name the system of each run:
G, path 1 (10 x 18):
[[  1  10   1  -9   2  26  -2 -20  -6 -11   3  22  48   3  37  -1  -5   3]
 [-32   2   0  10 -21  -2   6 -12 -29   6 -12  -7  21  22   5 -25  28   1]
 [-24  -5   1 -14  -4 -39  16  16  12  12   7 -11 -17   6 -23 -26   4 -14]
 [  3  -7   6 -11  19   3  -1  33  31   2  14  29 -26 -11 -14  17   5  -2]
 [  4  23   1   8  18  27 -32  -1  11   2 -13  15  23 -15   2  17 -11  25]
 [ 12  21  -3  -9  -4   0  -6 -18 -35  23 -28 -26  23  -5  17 -13  16   9]
 [ -5 -19  -1 -26 -13 -34  33  -8  -7 -11 -18 -26 -14  10 -14   3  15 -14]
 [ 10 -32  12 -11  -7 -11   7  27  37 -25  27  23   4   3 -12  21 -13  -8]
 [  9   4  13  36   3  33 -45  16  -4  -5  12  27  18   6  -2   6  -6  27]
 [  2  27  -1  11   7  -3 -21 -24 -47  25 -21 -29   0   2   6 -38 -10  18]]
U, path 2 (10 x 18):
[[-12   9 -13  12  -3  -1  -8  18   7   7  24 -16 -12   4   7   8  25  -1]
 [  5  11  -9  -9   8 -18 -12  16  14   5  21 -23  -5  -9   5   7   2   7]
 [ 15   5  -2  -6   6   0 -15  15   4   9  31   3  -4   0  17  -5  11  -2]
 [  7  10  -5   1   2   0 -23   2   5  -8  22 -11  18   3  16   4  -2   8]
 [ -3   2   2   1  -8  -8 -14  12   5  11  17  -1  23   2   9 -18   2   8]
 [ -4   3   5  -5  -1  -7 -25   8   1  -4   2  -1  14   7  -2  -1  21  13]
 [  0  -1   6 -12   9  -6 -19   8  16   2  -1  10  10  -7  -4  -7  -2  12]
 [ -2   5   7   3  12  10 -22   0  -2   1   1  17   3   4  -1 -11   2   8]
 [ -6  13   2  -1  11   2 -14  -5  -8   6 -11  -2  15   0  -4  -8 -12  15]
 [ -2   4   9  -7   4   6   2  10 -12  15 -13  10  11  -1  -1  -7   6  10]]
X, path 3 (10 x 18):
[[  4  12   1  -6   6  -8 -13  -6 -18  -4   6 -17   1  14   1  -4  -4   2]
 [ 13 -10  -2 -13   5 -13  -3 -12   1 -14   1  -9  -9  -3   5  -3  -3   3]
 [ 19 -14   3  -7  -8   1  -8  -4  12  -4   1  10   4  -5   7   1  12  -7]
 [ -3   3   3   5  -8  13  -9 -14   7   1  -9  14  17   0   4  -6   2  -9]
 [-16   9   3  -7   5  -1   1  -9  -7  11 -11   6   2   6  -4 -20   4  -5]
 [-14  -4  -1 -13  15  -5   8   4  -2  -5  -7   6 -13   1  -3   0  10  11]
 [  1  -8   1  -7   7   6  14  15   9  -2   5  12   2 -10   7  13  -4   7]
 [  7   4   3  14  -4  19   1   9  -7  11   2   5  10  -5   8   4  -6   4]
 [ -4  11  -4  13  -1   0   0  -6 -17  11 -11 -18  -1  -2  -2  -5  -8   4]
 [  1  -1  -2 -11   1 -18   4   5  -7  -3  -7 -21  -8   2  -9   9   9   5]]
A, path 4 (10 x 18):
[[ -7  -4   0  -7 -10   6  24   5  19  11   3  18  23 -11  12  -9 -11 -14]
 [ -6  -7  10  28  -9  23 -11   6   5   0  -2  24  13   1 -10  -1 -12   6]
 [-16   4   7   9  13  -8 -11   0  -2   3 -16   2 -18   2 -31 -13 -19   7]
 [-18   5 -10 -11  22   5  14  -6   2   1 -13   8 -30  -9   3   4  19   0]
 [ -7  23 -13  -7  15  12  -1   3  17   5  22   2  11 -10  26  11  -4  -4]
 [  6   8   6  19 -10   7 -18  19  -7  22  26   4   8   8   5 -18   0  -3]
 [-16  -2   1  25 -10 -13 -10   8 -16  -5  -2 -21 -13  18 -26   1  10   8]
 [-15  -8  -9 -23   4 -26  19   0  18 -11  -2 -11 -21   1  -8   9  16 -12]
 [ 11  -5  -9 -12   0  13   1 -11  27 -15  23  18  11  -5  31  14   9 -20]
 [ 13   6   9  20 -15   7 -33 -12  -3   4  17   5  28  10   4 -25 -21  -8]]
G, path 5 (10 x 18):
[[ 23 -12  19 -12  -4 -20 -23   2 -20   3 -20  -6   7   4 -17 -20  -1  21]
 [ 22 -16  20 -23   9 -16   5  -1 -24 -10 -15   5 -15  13 -22  -5 -10   3]
 [  8 -13  20 -15  14   3  15   8 -12 -21   4  23   7  12  -8   9 -31   8]
 [ -5  -7  15  10   2  19  10  12 -25  -1  -1  22  20   7   4  -6 -21  24]
 [-15   3   7  16  -3   4  17   6 -29  21 -19  -3   4  -1  -8 -23 -16  15]
 [ -3  -4   2  -4   0  -9  37  13  -5  22 -13  -4 -20 -10 -17  -5 -14 -10]
 [  5  -3   2   4   3  12  24  22  18   4  -2  10  -7 -14 -14  32 -20  -5]
 [ 11  12  -2  25  -6  24  -6  12   3   9  -3  -6  21 -13   3  25 -16  12]
 [ 11   9  -9  21 -17  -1  -1  -7 -24  15 -13 -39   3  -7   6   1   3   9]
 [ 14 -17 -10  -1 -15 -25  21  -8  -1  -6  -1 -32 -26  -5  -5   3  -2 -14]]
Y, path 6 (10 x 18):
[[-14  -1  -6   2   4 -11   1  15  15  -1   4 -10 -18  -1 -14  10  12   1]
 [ -4  -4   0  -2  12  -6 -19  -2  18  -5   9  12 -14  -1  -4 -11   3   0]
 [ -2   6  -4  14   2   7 -24 -20   1  -8   4   1   2   6   5  -8  -3  -1]
 [  2  16  -4   5  -7  -1 -12 -10  -5  12 -12 -19   9  -2   0  -2   7  -4]
 [  0  -1  -2  -1  -7  -2  -3  10   2   9  -8  -7  -2  -2  -2   8  29   2]
 [ -5  -9   3  -8   2  -6 -11  10  21 -12   3   9   5  -4  -3   8   9   7]
 [ -6  -2   7   6   2  -1 -20  -2   1  -7   5   7  13   8  -3 -12 -10   9]
 [  1   7   4  14  -2   5  -9 -11 -16   4 -17 -11   3   2  -9  -4  -7   7]
 [ 13  -2   1  -5  -5   3   2   1  -2  13 -23   0  -4 -10  -5   4  17  -2]
 [  4 -10   5  -9  -2   6  -1   9  12  -9   4  17  11   1   5  12  14   0]]
A, path 7 (10 x 18):
[[  8  -1   0 -22  -2 -23 -11  16   8   0  25 -10  13   4  13  -7  11   5]
 [ 19 -19   0  12 -17  -4 -20   0  -4 -11  13  -8   2   3  11   0  21   9]
 [ 16  -3  -2  -2 -12 -23 -17 -12   1  -8 -10 -27   4   1 -10   0  -2  -1]
 [ 17 -12   4 -22  -7  -4   6 -13  -3  -4 -19   2   0   3   0   4  23 -12]
 [ 11   1   3 -16   0   6  -1 -13   0 -16  -5   4  30   1  13  12  -8   4]
 [ 16 -11  13  -6  -4  -1  -5   1 -12   9  -6   9  17  -4   6 -21 -12  13]
 [  5  -7   2  13   0   4  -2  -3 -16  -2 -28  -7  -2  -8  -8   4   1  25]
 [  7   5  -1 -21  14  -9  13   8   5   7 -19  -7  -7 -17  -7  12  -6   6]
 [ 21   2   2 -11  11  19   8   9  -2   3   9  14  -1  -9  16  17   0   0]
 [ 14   9   5  13   2   7  -9   8 -17   4  17  -8   8   5   3  -2 -27   7]]
V, path 8 (10 x 18):
[[  9  -4  -3   3  -4   3   0 -21  11 -15  -2  -1  -8   2  -4  12  -9 -21]
 [  0  -1  -5  -2  -6   5  11  -7  -9  11   5   1  -8   4  13 -11  17 -18]
 [-23   2  -8  10  -9  -1  -1  -6  12  -6  -3  -5  11   6  -4   5   9  -4]
 [ -9  -5   4 -16   1 -13  16   6   7   3   6   5   4   1  -1 -13  -7  -5]
 [-16   4   4  10   9   8  -8   8   5  -2  10  16  -4   7  -6  -2  -3   2]
 [  3  15  -1  -5  10   3  -4 -10   3   4  -1  -2   7  -4   3  -4 -23  -7]
 [ -1  14  -4  -1   7   0  -6  10  -6  16   7 -11  -4  -4   6  -3   9   6]
 [  5   0  -3  -1  -1  -6  -5   6  15  -8   7 -12   8  -5   2  15  -5   6]
 [ 16 -12   5  -5  -2  -3  -2   6  -4   0  15   4  -2   0  11  -8   0   1]
 [  2  -3  -1  14  -4   5 -20 -13  -2  -9  -3  -1  -1   5  -1  -4   3   2]]
U, path 9 (10 x 18):
[[ 16   5   6 -12   5  -2  -8   1   9  -6   2   2  -8   5 -15  18  -1 -17]
 [ -1  -2   2  -6   9  -1   5  -4   1 -10  20   9  -3   8   5  -7 -23  -8]
 [-12  -4  -6   7  -3   1   1 -13 -18  -8   4  -7   1   9  15 -13   5   8]
 [ -3  -1  -7  -6  -9  -7   6  -2   4   7 -15 -12  11 -12   8  -2  16   5]
 [  2   0   3  -4  -2   8  -2   8  20   4  -4  13  -1  -6  -6  13  15 -11]
 [ -6   6   1  10  10   4 -10   1  12  -9  13   4  -8   5 -11   6 -20  -5]
 [ -9   5  -1   5   6  -8   1  -1 -17   7   9 -10 -10   6   3 -21  -9   4]
 [  7   4  -3 -16   2  -3   5  -2 -17   6 -10 -15   5  -3  13   2  20   9]
 [ 12  -5   2 -10  -2  10   7   9  19   1  -2  13  14 -14   7  18   4  -3]
 [ -6  -3   3  24  -4  13 -10   4  13 -10  17  12   0   6  -8   6 -15  -5]]
Y, path 10 (10 x 18):
[[ 11 -21  -5   1  -7 -23   6  -6 -11  -7  12 -18 -25   3   3 -19   0  -1]
 [ -2 -22 -11   9 -16  -9  10 -26  11 -17  -2  -8 -15   0   5  -5   4 -16]
 [-20  -3  -4  -9 -10  -9   7 -20  12  -3   1   5   8  11   2 -17   8 -25]
 [-37  13  -7  -1   5   2   9 -12  -6  -6  -4  -2   3  15   2  -5  12  -2]
 [-26  17 -11  -6  19  -1   3  -4   6  11 -14  -3  -8 -13   3  -6   7   9]
 [ -9   4  -8  11   8  16  -8   6  14  13   2  15 -10 -16  11  -3  14   5]
 [  1  17  -2  12   3  15 -18   6  22   6  13   7  10  -5   1  13  -8  -5]
 [  7  21   6   8   3   1 -23  13  -7  13  14 -12   4  10  -9   0  -7  -2]
 [ 19   3  -1   4   3  -6 -14   8 -11   1  -3 -23 -18   0  -9  13   9   8]
 [ 26 -18   0  -9  -7 -11 -15   1  13  -4   0  -3  -9 -10   2   2  14   0]]
P, path 11 (10 x 18):
[[  7   2   4  -7 -21  -7 -17   3   6   1 -12 -12  25   6  -7  13  33  -2]
 [  3 -20   7 -21  -7 -22 -14  -9  18 -15  -6   6  13   2  -6 -15  10  -1]
 [ -1 -25  -2  13  -2   2 -11 -23   7 -16  -5  15 -12  -6   8 -21   2   7]
 [-21  -5  -7  24   0  13   6 -15   1  -3 -25   4  -4 -12  -1  -1  -6  12]
 [-19  11   4  -1   6  14   7   4 -15  10 -22   9  11   1  -1   1  15  14]
 [ -8   3  10 -19  17  -2  -2  13 -11 -12  -2   6   7  11  -6  11   7  19]
 [  6  -2   6 -10  19  -3  -5   8  -1  -9  15  12   4  -1   6  -4 -20  16]
 [ 15   2  -1  16   4  10  -7  -1 -11  -1  10  -9   1  -5  11   2 -22  12]
 [ 16   8  -1   2  -6   3   7   1 -10  14  -9 -19  11  -9   3   7 -11   3]
 [ 22  -4   6 -13 -10  -2   4   6  -6   6  -5  -4  10   0   3  10  12  -6]]
P, path 12 (10 x 18):
[[-18  14   7   2   9  -8 -25   4 -14  -5 -20 -12  21  10 -20  -1  -3  32]
 [ 13   2   8 -27  23 -10 -17   2 -17   4 -12   0   3  -9  10 -15   5  31]
 [ 22 -12  -5  -4  14   8  -7  -1   6 -22   4   2  -1 -18  19  23  -4  28]
 [  8  -1   0  14 -11  17  -1   0   8  -2   0   5  40 -13  15   8 -28  12]
 [ 12  -2  10  14 -25   3  -6  -7 -33   1 -14 -16  27  14  -3  -4   0   8]
 [ 22 -19  10 -25  -3 -20  14   0 -15  -1 -29 -10  -3  -4 -12   0   3   8]
 [ 26 -27   8 -15   6  15  10  -4  12 -11  -6  35 -10 -13   8  10   3  -4]
 [ -9  -3   1  24  -5  28   6 -19   9 -23   1  22  17   8  -4  16 -31 -12]
 [-17  14   8   8  -7   4  15 -17 -37  11 -14  -6  17  20  -6 -23 -17  -6]
 [  5  -7   5 -24  12 -15  26  11 -38   5 -13 -13 -32   8  -7   1  20   7]]
X, path 13 (10 x 18):
[[ -2  -6   7  17 -15   1   0   6 -19  18 -13  -3   1   2  -9 -15   9   5]
 [-14  -2   1   3   1 -10   5  -5   1  -6 -24 -12  -8  -1 -23  10  -4   7]
 [  7  -4   9 -16   0  -8  14  19   7  -2  10   2  -1   7 -13  18  -3 -12]
 [  7  -4   5  15  -1  20  -1  -3  -8 -12  14  12   3  11   4  11 -15  -5]
 [  1  -2  -4  17 -10   0   8 -13 -11  13   0  -9 -11  -3   4 -21 -13 -11]
 [ -7 -10  -5   5  -7 -12  -2  -1  -3  -3 -12 -15 -20   3 -10   1  26   2]
 [ -9 -10   0  -7  -4  -9   5   9  29 -18   5   1   9   1  -8  20  -2  -4]
 [  5   4  12   7  -3  13  -9  16   3   5  24  20  14  12  -1  -2 -13 -10]
 [ -8  11  -6  22   8   9  -8 -19 -16   7  -2   0 -16   1   1 -21 -15  -3]
 [ -6  -2 -12  -9   4 -20  11  -3   2   7  -8 -21 -31  -9   0  -5  21  -4]]
V, path 14 (10 x 18):
[[ 33  12   9 -22   8  10   5 -10   6  30 -10  19  -7 -18   1 -10 -17 -33]
 [ -7  32   0  10   0  16 -22   8 -13  12   5 -11   2  20  -5  21  34 -10]
 [ -1   2  -8 -19  -6 -23  21  -6  -1 -19   7 -34  21   6   7  17 -18  -1]
 [ -7 -26  -2  14  -2  -5  14  25  -9  -2  26   5 -20   0  14 -16   9  20]
 [  3 -12   0  26  -9  11 -18 -20  24 -13  -8  14   7 -11  -6  -3 -26  -3]
 [ 15  12   7 -14   1  -5  -9  -6 -12  33 -12   2  -7  -4  -4 -28  10 -20]
 [-16  17  -5  -3   7  -4 -13   4   9 -10  -6 -15  -6  11 -16  27  23  -2]
 [  7 -12  -1 -27   5  -8  31   3   5 -15  17   1   4   1  16  11 -13  -6]
 [-10  -8   0  27  -5  22  -7   3  -8  -3  17  19   2   7  16 -11   4   9]
 [ -4   8  -2   8  -7  -5 -14 -23   4   6 -21 -10  21  -8  -5 -19 -21  -2]]

runs to name:
path 15 (2 x 18):
[[-14 -22   1  20 -25  -3  14  20   0 -13   4  -7 -10  17 -17  21  28  -3]
 [  8 -22  -6  -4   0 -31   2   4  23 -14   0 -18 -28 -15 -16   3 -11   0]]
 : U
path 16 (2 x 18):
[[ 28  -4  -5 -16   2 -15  -9 -13   4 -14  10 -20 -10  -1   9   8  -1 -12]
 [ 12 -13 -12   0 -12   0  12 -11  21   1   8  -1   3 -19  22  -5  -5 -14]]
 : P
path 17 (2 x 18):
[[  4   0  -3  23 -25  11   5   4   2   8   4 -11  15   0   2  10  -2 -11]
 [-11   9   1  16 -11  -8  -8  -4 -13   3   1 -18   7  16 -14  -9  -6  -4]]
 : X
path 18 (2 x 18):
[[  1  -5  -4 -15   2  -3  -6 -24  12 -13  17  12  10   3  25 -16  -2 -16]
 [ -2  -1   0  20 -16   9 -19 -20  -6   4  -3   3  23   2  12 -24   3   2]]
 : A
path 19 (2 x 18):
[[-14   7   3   2   6   0 -12  15  -6  -4 -16  -9  12   4 -13  16  12  27]
 [ 17 -12   9 -21   9  -8  17   7  -5  -9  -4   1   4  -8  -1   9 -22  13]]
 : V
path 20 (2 x 18):
[[ 28  -4  -1 -11  18  -6  26  21  -7  10   5 -13 -33 -23  -1  15 -26   8]
 [ 31  -6  -1  35 -13  32  -9  16   3   2  15   7  -9  -7   9  29   3  -2]]
 : V
path 21 (2 x 18):
[[-18   2 -16  -6  -3  -9   0   0  43   3  -3  -2  12 -22   9   1  10  -2]
 [-31   7   3  18  -1   5 -18  14   8   4  19  16   9  14  -5 -19   8   1]]
 : Y
path 22 (2 x 18):
[[-13  -7   9  18 -16 -22 -11  24   7  13  19  -6   3   9 -23 -29 -15  -1]
 [  2   3   3   7  11 -17 -18   0  17  -1  12  -6 -28   4 -29  -7 -25 -13]]
 : V
path 23 (2 x 18):
[[  7  12   2   9 -11   1 -20  10  32   9  11  -2   9   0 -19  15  -3 -23]
 [ 13  22  -4   7   8   7 -30   8  -9   6  13 -19  -3   6   4  16  17   6]]
 : G
path 24 (2 x 18):
[[ 26 -24  10   2 -10   2  -7  -5  14 -15 -11  11  -9  -4 -13  14   2 -10]
 [ 13  -8  15 -16  -7  -2 -10 -13  -3 -15   5  14  25  18   2  -6  -4 -12]]
 : Y
path 25 (2 x 18):
[[  6 -32   6  20 -22   1  16   3   1 -14   0   5   1   3  -9   3 -11  -1]
 [  8  -4  10  28 -11   9  -8   5  -4   4  12   4   0   7 -14  -8 -25  -7]]
 : G
path 26 (2 x 18):
[[ -8  22  -3 -16  28  15  -8 -14  -6  -2   5  14   6   2  20  -4  -4   3]
 [ -1   4  -8 -18  13  -1   8  -5 -11  11   1  -1  -4 -13  29 -19   7  12]]
 : X
path 27 (2 x 18):
[[ -6  -8   3  10  -5 -12 -18   1   7  -7 -18  -8  -1   1 -23   1   7  14]
 [  5  -1  -1 -24  16  -9  -5  -4  13  -5 -13   4 -15  -7  -5   6  14  -4]]
 : A
path 28 (2 x 18):
[[ -4  13   6   9   3  11 -10   9  -3   4 -11   3  14   3 -15  13  -8  10]
 [  3  15   3  -8   9  -2   8   0 -12   9  -1  -9  -1   3  -7   1 -23  -4]]
 : X
path 29 (2 x 18):
[[ -1   0   9   3  -4  14   5 -10 -22   7 -16  11  12   5   4 -11   1   3]
 [ -4  -1   5   0  -4   5   9  -3  -2  -3 -26   1  17  -2 -11  13  -2   5]]
 : U
path 30 (2 x 18):
[[  1  10  -5 -31  21   7 -14 -27   0  -6 -19  10  18  -9  27  -4  19  10]
 [-11  -5   4 -27  -9  -8   3 -18  -2  -9 -20   7  26  11   4 -11  26  -7]]
 : G
path 31 (2 x 18):
[[-21   3   3  -3  -5  -6   1   0   4 -28  18  -7   8  30 -11  21   4 -11]
 [-13  -3   5 -10   4 -20   4   4  -2  12  15   3  -3   4   1 -40 -14  -4]]
 : P
path 32 (2 x 18):
[[  0  -8  -3  16  -1  11 -12 -12  12  -2  15  23  -6  -4  14 -23  -8  -9]
 [-15  12  -7  28  -5   6 -19 -18  -3   7 -13  -8  -1   2 -10 -15  -4  -3]]
 : A
path 33 (2 x 18):
[[ 14 -20  11   4  -4  14   7   1  -4  13 -21  27  -8 -13  -4 -11   2   0]
 [ 10  -4   9  -3  -4  22   9  -5   6 -12  -3  25  20   4   3  21  -9 -12]]
 : Y
path 34 (2 x 18):
[[  9  18  10   3   9  22 -13   4   6  10  -5  17  20  -3  -6  11 -16  -2]
 [ 17  17  12  -2   7  11 -11  17 -23  16   3  -1  10   7  -4   9  -5   6]]
 : Y
path 35 (2 x 18):
[[-15  -6   4  -7  -5  -8  12 -11  16   5   5  19  11   4  -2 -32 -22 -22]
 [-31  21   1   6  14   3 -14   6   3  14   5  12 -11  11 -14 -18   4  -6]]
 : V
